In the data rows, 128 means zero.
Here are some rows, each followed by its group. Groups can overlap.
(143 84 110 102 134 163 109 96 148 92 140 149 148 116 151 169 98 109 186
 78 170 116 114 155 146 103 103 87 103 60 85 159 114 189 93 81 138 189
 165 142 142 136 144 146 96 182 138 177 94 112 147 83 122 147 187 169 138
 146 89 150 72) drum
(132 157 172 147 126 142 111 157 129 129 140 142 121 94 119 197 149 130 108
 133 119 132 116 120 100 105 101 121 165 95 119 184 124 148 202 148 115 115
 86 171 105 99 149 93 85 179 133 107 133 77 165 190 116 96 130 158 145
 136 129 156 117) bell
(119 154 155 158 106 162 132 152 156 126 105 132 138 181 122 88 87 84 104
 157 105 122 124 125 126 141 171 117 94 177 152 125 126 115 51 101 125 120
 110 119 130 101 160 139 175 144 97 145 160 133 22 111 143 140 153 86 102
 73 130 151 155) drum
(153 174 136 134 158 137 122 86 114 129 111 107 120 112 74 146 166 133 94
 96 160 109 102 117 127 146 157 101 119 153 165 161 109 113 150 114 91 94
 134 136 182 107 116 81 160 95 146 106 157 89 124 144 124 130 152 88 111
 91 119 130 108) brick
(89 93 106 109 120 130 139 97 101 146 152 81 62 79 175 102 82 64 169
 80 151 113 150 155 176 148 116 174 122 87 137 108 163 98 87 179 176 124
 154 123 171 212 159 116 148 115 55 179 107 167 127 107 185 140 70 173 198
 74 153 95 173) iron
(160 74 118 102 132 146 123 112 124 119 126 136 145 153 104 132 146 132 156
 112 168 120 104 80 111 140 107 117 88 101 131 147 104 115 117 148 128 128
 121 136 164 113 158 154 127 121 121 132 105 121 187 137 78 172 82 139 129
 137 127 162 75) sail
(101 125 69 152 99 90 176 159 107 165 107 122 76 131 127 82 62 81 124
 157 99 114 187 175 155 86 101 155 91 151 198 108 174 111 134 137 163 151
 173 157 143 158 119 190 141 130 71 153 66 197 100 127 130 48 83 199 127
 95 117 131 201) sail
(125 108 147 167 121 133 125 84 141 146 151 165 118 77 119 176 51 117 121
 152 116 160 130 106 132 69 88 165 131 125 107 108 86 132 134 182 124 129
 164 117 172 152 142 78 105 144 117 141 153 167 165 169 113 134 117 173 131
 149 109 167 161) hut
(124 158 155 92 139 153 88 112 122 99 109 189 171 151 127 146 134 125 101
 126 149 158 107 147 120 192 125 86 109 113 91 119 108 123 66 105 82 124
 104 138 142 97 161 121 164 117 128 120 158 84 120 139 154 155 166 76 148
 118 104 129 114) drum
(115 130 122 157 140 153 146 110 164 195 174 158 122 146 134 114 113 131 108
 131 126 89 142 122 61 149 113 107 133 102 89 103 103 154 90 166 139 61
 90 105 66 120 125 181 151 161 108 89 160 107 106 127 120 168 138 112 128
 169 160 107 117) bell
(115 146 178 119 143 156 83 146 71 153 79 149 170 146 117 165 178 152 100
 142 112 98 67 52 110 164 150 85 104 150 162 185 101 94 94 153 55 74
 90 124 102 81 119 146 183 92 155 131 154 119 79 145 100 162 177 136 77
 102 87 133 75) sail
(109 127 110 111 144 95 144 130 109 72 102 96 87 182 166 116 128 149 93
 95 114 93 158 187 118 128 173 137 126 176 165 96 145 109 123 113 160 133
 117 104 100 97 114 144 112 110 126 126 90 137 91 98 104 104 153 108 124
 128 193 81 156) nail
(160 82 88 122 102 115 115 87 122 147 86 110 134 152 131 126 138 103 141
 127 147 160 98 148 150 86 149 139 117 96 175 121 142 139 109 125 105 162
 139 103 151 152 93 149 158 115 134 173 138 182 139 126 145 156 149 126 120
 119 100 188 122) iron
(176 69 216 131 158 106 139 122 152 147 137 176 209 103 70 166 163 220 125
 171 147 184 65 109 100 112 131 145 211 158 102 151 77 176 122 164 84 127
 112 97 126 77 141 52 111 95 206 87 147 132 177 146 163 187 115 122 108
 203 52 100 124) hut
(179 122 142 170 104 133 102 153 118 91 98 124 158 127 119 151 182 132 121
 112 129 150 88 95 149 108 139 91 134 114 140 194 120 128 177 119 96 132
 87 115 139 105 135 83 76 132 169 108 130 109 135 196 113 101 176 119 92
 113 95 144 96) brick
(130 131 139 119 163 118 121 115 64 52 127 127 171 147 150 140 141 166 75
 84 172 79 141 163 52 116 170 106 136 143 109 118 116 76 129 150 106 69
 118 137 104 39 137 127 131 116 183 82 109 87 117 95 134 176 211 130 96
 156 158 92 98) nail
(146 78 161 52 174 82 80 120 162 52 134 189 187 201 101 129 130 145 48
 114 126 202 87 120 20 116 221 112 171 143 92 138 91 102 121 98 69 132
 87 108 81 55 98 63 139 88 173 82 164 120 143 122 127 180 121 68 129
 135 100 121 78) iron
(188 127 171 116 174 90 124 145 190 145 168 198 208 169 109 176 132 168 92
 107 122 138 38 82 11 122 118 102 160 118 77 199 0 163 139 141 95 94
 104 147 86 127 47 112 161 158 154 108 188 106 210 154 95 239 165 113 111
 161 109 137 65) bell
(43 133 129 83 108 134 94 115 116 155 111 114 78 152 114 92 115 71 94
 132 92 141 190 169 162 171 150 169 98 166 182 40 208 75 76 142 105 156
 118 180 153 115 172 165 209 81 88 168 105 162 100 100 148 83 140 163 154
 86 103 153 187) iron
(115 122 158 124 119 157 165 149 124 130 162 133 107 120 143 121 104 116 141
 149 135 142 146 140 153 118 93 140 133 170 102 98 123 105 126 144 131 128
 166 118 141 131 176 110 160 112 141 107 100 103 115 121 142 128 81 139 126
 162 125 85 123) hut
(99 153 99 138 121 141 141 78 118 103 122 82 83 116 173 122 72 80 202
 102 144 110 179 224 188 86 86 103 92 94 102 118 199 160 95 88 159 182
 135 107 142 153 129 158 87 186 96 198 102 125 120 95 136 103 127 191 183
 133 137 126 159) drum
(205 137 122 155 107 150 95 85 140 119 128 147 131 101 120 158 125 107 158
 176 142 123 92 143 146 119 154 136 104 111 154 139 129 135 160 110 163 186
 164 164 170 145 86 135 110 122 124 158 124 134 126 122 162 117 142 100 159
 124 114 166 124) brick
(145 83 104 141 125 162 85 125 95 138 140 112 82 111 122 120 112 113 155
 101 105 63 112 140 121 138 141 158 96 132 152 114 159 130 138 159 145 105
 107 157 92 148 87 146 107 128 157 123 96 84 108 121 138 167 182 150 85
 152 153 161 101) sail
(102 136 121 130 77 175 126 145 120 149 118 101 141 153 152 96 144 125 110
 116 95 134 164 155 188 135 132 169 130 146 122 121 196 138 105 153 130 139
 110 159 107 94 197 134 121 135 114 144 143 141 70 143 170 96 160 132 138
 106 127 193 152) drum
(65 113 71 177 106 125 106 88 180 147 203 100 44 126 120 127 60 66 114
 113 33 86 212 122 136 166 101 152 90 122 119 85 207 116 89 193 192 87
 93 160 45 135 158 132 155 172 33 155 152 107 92 130 111 109 78 200 177
 110 208 163 184) bell
(142 117 147 152 106 143 154 153 69 136 119 118 111 115 88 127 128 134 109
 134 131 111 98 159 163 69 154 136 85 154 137 140 130 149 126 183 101 100
 146 142 102 109 84 118 154 106 139 116 153 154 123 144 123 101 163 161 120
 159 133 143 112) sail
(135 141 115 170 134 157 116 137 125 118 120 88 126 79 84 135 167 119 160
 127 128 124 82 95 159 108 134 99 113 121 200 154 118 127 157 94 105 162
 95 124 146 151 117 120 105 133 155 154 82 104 117 113 121 105 144 119 119
 104 102 132 123) brick
(115 165 159 94 107 109 114 136 77 86 106 103 134 122 185 116 170 161 91
 68 136 111 137 101 131 127 130 156 131 172 109 163 117 125 107 145 118 82
 83 101 86 117 112 127 148 159 165 157 143 116 84 142 112 166 194 97 60
 127 220 131 141) nail
(102 138 97 115 62 125 116 120 94 116 92 121 132 119 182 106 130 111 101
 141 124 146 142 108 113 136 153 147 146 113 113 123 112 130 150 156 147 110
 149 144 193 146 104 124 103 112 124 117 140 142 136 153 141 78 129 83 114
 91 157 100 120) nail
(159 146 173 102 143 113 119 123 153 123 161 167 157 145 100 148 183 178 79
 150 90 140 84 141 82 141 179 110 137 153 72 152 88 108 128 76 88 91
 127 88 119 105 140 125 138 122 161 67 147 91 113 149 120 189 169 76 83
 159 109 81 122) drum
(185 164 137 158 63 190 124 133 99 127 86 130 143 91 142 192 136 143 131
 153 125 91 94 53 109 151 109 117 129 169 115 121 107 122 145 139 157 96
 163 148 177 170 118 115 107 142 160 103 158 147 140 118 110 106 124 136 133
 109 130 112 122) sail
(96 139 136 134 177 141 165 122 141 102 104 158 148 144 110 128 123 147 138
 141 161 148 91 93 78 143 165 79 159 63 97 118 127 131 114 133 106 113
 137 121 150 112 123 125 140 91 129 93 153 105 140 139 137 129 112 142 117
 111 101 95 93) iron
(114 131 121 137 133 187 129 105 148 165 128 159 141 122 116 134 88 96 128
 141 68 124 105 94 104 143 90 118 123 85 112 127 98 109 135 206 123 94
 127 117 153 122 141 129 173 116 114 129 164 90 126 122 157 172 103 151 124
 149 117 109 143) hut
(127 132 90 156 155 161 97 86 132 96 126 112 110 106 140 179 134 136 153
 106 126 119 138 145 147 130 111 122 81 125 185 111 157 157 142 128 94 160
 132 180 113 79 128 139 112 108 139 176 93 32 133 79 146 124 104 135 173
 88 100 163 99) brick
(91 203 101 125 158 138 98 128 100 140 108 108 128 137 206 126 173 132 175
 110 115 150 110 174 168 121 151 104 97 109 159 130 171 126 90 75 142 179
 130 127 134 134 135 162 126 137 115 165 142 115 87 143 170 94 186 138 103
 108 76 123 147) drum
(138 116 113 153 81 139 104 165 145 161 139 145 132 173 120 161 114 138 164
 133 94 176 127 73 156 176 73 163 136 111 153 166 117 133 121 137 152 99
 93 168 121 151 148 111 155 158 116 149 160 94 130 168 132 158 75 125 164
 129 160 201 100) bell
(149 148 115 114 136 119 122 92 130 140 121 153 138 110 115 131 145 143 99
 132 204 158 73 152 163 94 139 100 96 137 133 131 113 126 121 82 114 171
 98 100 138 133 102 124 134 153 126 125 145 140 143 139 189 143 161 96 126
 105 71 137 106) drum
(129 190 124 132 141 146 112 138 106 75 108 102 120 122 170 169 173 114 105
 84 144 149 107 111 148 136 143 111 147 150 146 163 145 120 158 134 90 109
 78 104 138 80 120 124 123 105 166 159 144 77 88 162 158 105 171 118 61
 79 111 129 119) brick
(129 162 123 110 148 147 109 119 151 145 162 159 116 108 137 123 96 109 149
 143 68 145 130 74 120 167 90 105 141 72 74 100 123 130 125 179 191 82
 147 127 177 185 142 86 178 142 123 129 162 101 134 123 92 160 96 140 89
 112 135 100 119) hut
(155 137 174 155 106 109 138 139 129 95 97 149 139 133 173 152 147 146 68
 115 138 61 151 100 100 107 158 158 160 164 94 151 134 117 156 120 142 92
 122 70 132 119 100 92 105 123 158 72 90 120 117 82 80 130 155 87 88
 165 175 88 137) nail
(96 115 167 71 221 129 155 139 119 173 122 171 180 129 77 120 156 132 157
 138 168 151 100 124 114 118 134 73 165 107 72 131 120 163 140 74 110 127
 126 103 126 117 136 133 157 112 106 109 131 124 187 100 98 145 157 121 126
 169 86 106 107) iron
(147 137 76 158 113 103 119 96 120 91 113 90 93 146 105 111 128 92 124
 133 146 122 135 113 153 120 143 123 84 155 165 133 168 120 179 113 91 126
 109 124 124 82 95 158 108 129 149 133 93 151 110 136 137 138 144 111 88
 77 126 173 119) brick
(126 118 124 137 119 157 151 166 129 161 119 119 138 168 96 121 145 128 178
 156 124 143 110 134 143 134 137 142 148 144 91 115 150 162 127 139 164 126
 108 151 134 108 163 125 87 105 124 122 148 155 107 103 142 118 113 84 144
 106 99 177 100) drum
(140 167 138 141 147 160 136 144 165 125 147 106 112 119 142 189 149 154 124
 115 102 159 140 132 142 89 138 114 131 159 145 127 135 179 175 120 145 149
 156 126 111 106 131 140 66 150 131 158 85 107 152 140 100 126 138 145 68
 147 92 146 73) brick
(146 111 167 68 144 108 162 131 73 100 105 174 178 146 142 139 144 190 79
 141 179 92 127 91 54 139 125 103 160 148 80 112 70 132 160 126 149 111
 145 145 173 135 96 75 73 114 161 72 122 89 149 91 112 176 107 45 111
 158 136 55 83) nail
(151 102 198 130 173 135 90 171 122 146 86 141 160 146 73 104 183 177 117
 166 160 113 44 99 110 134 177 137 178 137 135 160 81 146 126 136 69 59
 71 160 138 96 58 106 121 79 188 90 145 115 132 119 111 175 185 97 71
 148 105 82 117) sail
(133 118 92 153 83 139 199 161 118 152 117 107 131 121 124 101 104 123 162
 173 115 156 142 139 153 124 87 152 72 135 150 69 140 153 112 129 205 139
 185 84 123 135 139 151 144 162 92 179 68 149 88 117 98 129 90 136 146
 138 126 158 123) drum
(105 135 98 122 73 142 160 127 179 122 113 100 93 169 134 68 91 90 124
 143 139 146 149 181 163 161 164 158 125 143 139 68 197 105 106 141 122 151
 129 84 117 118 188 169 143 104 70 146 92 154 49 107 153 133 107 127 168
 104 140 153 148) drum
(141 141 151 131 158 126 84 110 95 132 134 119 129 128 142 172 182 123 104
 93 126 97 101 132 98 150 184 117 108 133 157 152 128 106 124 124 102 134
 81 134 136 106 116 123 152 122 144 131 118 95 121 137 149 165 154 126 105
 91 133 112 179) nail
(139 128 89 176 111 132 98 156 104 126 116 62 108 128 105 130 156 81 149
 94 160 84 104 184 130 69 124 132 101 87 161 166 159 141 106 118 123 125
 124 156 101 148 80 154 156 130 117 162 112 108 135 156 129 101 137 191 138
 113 152 181 96) sail
(77 113 148 84 96 166 132 91 124 103 113 140 139 84 159 138 128 112 147
 125 148 165 103 102 163 129 109 144 132 76 159 91 143 146 120 121 129 135
 126 95 168 159 143 122 126 132 142 133 169 139 163 70 138 115 154 147 129
 141 108 100 101) iron
(110 98 101 153 80 140 129 97 152 91 109 106 66 101 156 135 109 125 164
 139 124 132 191 160 188 105 86 175 94 145 215 95 185 146 155 132 165 200
 151 123 179 178 166 90 103 124 103 157 69 137 142 114 152 84 104 150 198
 122 158 165 147) brick
(175 158 123 159 68 148 115 156 146 157 138 138 137 95 120 124 146 202 136
 167 126 146 117 101 134 94 134 119 143 131 111 152 131 138 162 108 143 114
 146 145 150 144 85 128 107 100 128 119 161 124 129 135 126 113 137 101 112
 132 138 116 116) brick
(104 84 129 118 134 81 168 73 126 114 118 163 118 110 105 91 93 135 136
 134 184 112 133 137 151 120 146 139 132 127 100 111 168 115 114 129 138 129
 147 139 126 170 116 101 144 119 127 141 83 160 187 123 108 152 133 138 121
 175 155 115 119) iron
(160 84 129 109 142 116 125 139 96 94 83 129 163 158 147 160 175 179 126
 106 103 115 132 117 100 152 131 131 155 112 107 164 108 113 114 134 107 173
 114 153 89 122 78 144 103 175 145 106 107 115 153 138 122 122 99 115 146
 103 139 115 120) nail
(88 100 151 95 192 134 123 129 162 122 100 142 121 176 153 112 114 136 143
 102 137 132 138 139 89 189 138 123 139 105 80 102 140 160 104 138 124 85
 95 122 79 82 152 174 147 170 125 161 138 119 135 107 124 160 151 124 156
 134 135 179 86) iron
(145 104 168 83 167 127 120 94 163 148 87 122 167 133 118 123 160 126 133
 143 113 159 113 117 125 172 124 142 203 105 114 145 157 130 157 92 117 169
 89 98 189 133 118 81 167 133 151 135 173 114 136 121 130 141 133 88 114
 119 110 138 117) iron
(92 107 191 65 210 113 179 105 127 128 91 196 141 111 107 115 129 157 126
 172 135 161 82 103 93 104 145 113 207 114 92 127 106 124 141 114 75 106
 141 129 139 124 151 77 156 75 123 100 135 166 173 94 136 160 169 105 106
 155 96 93 112) iron
(107 159 134 112 123 146 112 158 160 116 142 117 106 119 146 156 119 99 198
 116 88 118 143 129 154 146 77 131 134 105 107 123 152 105 101 141 167 159
 128 130 131 180 191 135 56 131 67 161 113 122 129 139 120 121 159 120 187
 130 134 152 95) drum
(84 142 150 147 170 171 124 139 134 126 131 107 148 123 132 104 127 98 132
 113 98 139 112 135 121 177 122 82 133 148 132 122 121 129 107 102 90 178
 112 126 154 117 171 147 121 123 136 157 154 81 59 94 176 137 132 163 119
 74 100 129 114) drum
(150 141 138 148 158 114 115 139 95 145 86 136 135 104 74 86 174 150 62
 176 128 103 90 127 112 104 207 111 146 136 136 156 135 141 163 104 83 70
 130 150 164 90 81 125 128 80 159 104 169 124 161 108 118 113 165 153 96
 138 37 88 102) sail
(159 138 77 153 139 130 46 123 144 116 127 116 164 115 130 126 177 139 132
 120 103 153 88 90 119 152 136 124 114 120 188 188 129 105 150 99 100 128
 104 165 158 98 91 153 164 69 152 141 164 84 75 149 139 150 144 78 124
 84 116 171 113) brick
(139 137 70 140 121 125 133 138 185 105 125 101 124 139 104 90 103 100 110
 113 155 165 126 162 140 94 147 94 88 120 131 132 94 149 105 152 127 152
 148 129 138 133 143 123 107 118 104 161 106 130 158 132 146 187 115 96 142
 122 117 133 121) drum
(88 144 129 132 118 121 128 80 137 109 136 156 117 98 135 136 118 122 130
 99 135 48 156 141 113 160 133 137 139 128 132 97 126 131 152 135 144 103
 135 144 126 87 163 103 123 112 113 115 111 97 136 131 158 140 137 85 123
 170 158 61 127) nail
(146 81 100 195 141 118 144 113 190 150 176 111 114 128 105 94 63 100 120
 134 107 104 134 117 79 151 89 134 105 135 94 123 80 87 93 141 141 66
 117 131 69 133 131 157 181 159 97 136 160 148 151 120 119 176 83 136 201
 136 173 112 161) bell
Which 4 groups are nearest to each row below, nearest first, going by the distance to the group's nearest row?
(160 144 100 143 111 163 121 124 122 114 127 81 160 176 141 123 123 107 104
 119 93 174 122 145 152 132 102 135 70 145 126 135 136 110 60 126 118 145
 117 112 100 105 142 157 177 200 100 174 133 125 69 150 145 172 110 133 113
 77 130 174 104) drum iron brick bell
Which 4 groups are nearest to each row below, nearest first, going by the distance to the centre of the group?
(134 118 42 151 53 121 111 89 123 152 169 62 39 73 143 117 144 120 157
 97 109 127 152 96 200 136 58 145 57 125 203 120 196 104 120 110 122 150
 126 148 157 170 133 178 139 139 76 192 114 140 124 208 145 116 107 130 166
 79 163 189 156) brick drum sail bell
Which 5 groups are nearest to each row below, nearest first, going by the average distance to the group's rows?
(139 129 92 157 122 147 126 164 118 107 82 83 66 113 108 119 142 141 182
 116 121 67 140 174 152 112 119 132 94 150 186 91 183 152 137 154 135 161
 138 128 161 137 130 164 77 151 142 163 114 89 69 109 154 132 175 116 89
 71 130 156 125) brick drum sail nail iron
(115 160 121 144 91 139 111 140 149 172 170 162 105 99 133 128 78 110 115
 182 130 121 161 94 140 142 92 137 116 129 132 124 119 127 130 121 122 91
 95 153 136 173 167 145 150 131 99 130 160 105 120 130 149 141 107 184 160
 133 157 137 134) hut bell drum brick sail
(93 121 91 174 91 109 38 113 109 119 123 81 118 119 144 110 125 93 139
 118 134 159 169 116 195 142 98 154 88 125 166 131 166 145 139 95 138 181
 129 121 120 152 126 169 137 148 100 205 114 138 99 151 148 94 118 162 160
 77 137 175 164) brick drum sail iron nail
Which 5 groups are nearest to each row below, nearest first, going by the distance to the centre of the group?
(74 117 159 124 156 197 170 146 125 165 167 162 156 122 103 144 123 121 152
 148 100 162 103 135 171 155 126 112 122 126 111 124 97 76 106 150 95 113
 156 137 129 115 187 124 179 105 102 110 141 140 98 147 121 126 89 145 130
 168 111 81 115) hut iron drum sail bell
(114 165 75 134 97 144 98 128 97 177 134 108 51 136 187 109 92 55 208
 119 94 131 178 103 202 120 68 142 61 113 183 95 199 128 101 162 164 147
 187 171 157 193 141 202 153 136 90 181 124 106 98 111 141 68 119 167 138
 46 134 174 204) drum brick sail iron bell
(169 119 187 174 168 177 109 191 167 123 134 131 166 140 48 147 176 157 119
 190 86 198 86 57 119 171 102 90 189 140 104 130 98 110 161 125 93 141
 88 164 179 139 116 122 148 60 150 70 146 104 142 122 101 122 88 117 128
 103 97 84 119) hut sail brick iron bell
(167 122 116 121 135 107 116 151 109 114 95 144 171 131 125 124 175 178 120
 149 122 141 113 131 100 138 106 169 149 127 148 136 113 125 160 130 115 113
 138 163 164 88 68 151 157 116 148 99 119 91 147 169 68 133 119 122 104
 123 113 139 100) sail brick nail iron hut
(162 106 212 119 184 115 152 164 120 69 114 144 228 168 116 122 168 229 125
 179 174 161 65 93 72 95 214 94 188 106 81 195 94 180 168 94 99 119
 73 71 137 61 96 80 88 86 206 60 150 139 136 120 137 126 141 51 95
 161 94 110 47) nail iron sail brick hut
Which 5 groups are nearest to each row below, nearest first, going by the distance to the group's nearest row?
(69 85 138 106 133 119 183 160 139 143 122 142 108 152 120 76 102 98 154
 126 93 156 149 123 138 113 137 148 175 104 87 84 137 130 154 114 162 158
 134 110 127 131 152 170 151 154 112 158 155 119 115 79 114 119 105 135 139
 110 127 105 172) hut drum iron nail bell
(173 152 128 169 115 134 108 138 134 103 89 112 157 115 129 164 150 171 116
 104 156 123 102 143 124 74 146 131 113 166 133 135 125 130 174 122 114 157
 140 137 138 81 104 80 111 151 164 116 117 100 166 139 122 151 156 90 61
 105 115 188 83) brick drum nail sail bell
Which 4 groups are nearest to each row below, nearest first, going by the average distance to the group's rows?
(159 134 68 184 114 126 148 175 86 135 111 63 122 132 114 129 172 123 149
 117 148 97 99 126 138 54 114 140 72 108 173 141 119 132 128 92 118 159
 163 115 102 161 97 167 128 150 131 139 136 170 175 151 123 105 155 163 124
 144 129 174 126) brick sail drum nail
(140 131 164 114 159 172 136 154 140 99 215 142 185 116 120 221 115 193 90
 113 100 172 105 139 101 100 133 132 144 162 113 130 74 149 131 149 104 130
 129 73 67 72 113 87 116 151 204 126 136 69 131 144 119 176 117 121 81
 204 116 118 84) hut nail brick bell
(144 121 122 116 111 127 136 181 75 173 97 97 108 133 143 123 141 148 125
 149 132 127 141 144 168 156 111 180 163 187 163 103 139 134 143 150 135 94
 166 181 116 144 87 113 181 122 145 143 142 142 153 94 63 102 112 155 91
 114 139 153 97) sail brick nail hut
(121 153 146 127 113 147 116 120 146 138 175 169 135 93 127 164 136 152 135
 126 105 116 125 97 105 141 76 96 187 127 129 147 108 135 140 148 141 125
 87 141 100 112 147 103 115 159 125 83 156 67 164 145 115 119 77 132 157
 136 141 140 125) hut bell brick nail
(139 123 164 117 109 144 141 124 122 146 193 118 137 111 110 128 102 147 161
 145 135 158 121 142 130 154 80 127 145 150 120 111 140 138 102 158 137 122
 127 113 94 120 124 100 129 124 129 154 139 107 103 97 131 120 69 158 127
 127 127 138 129) hut drum brick iron
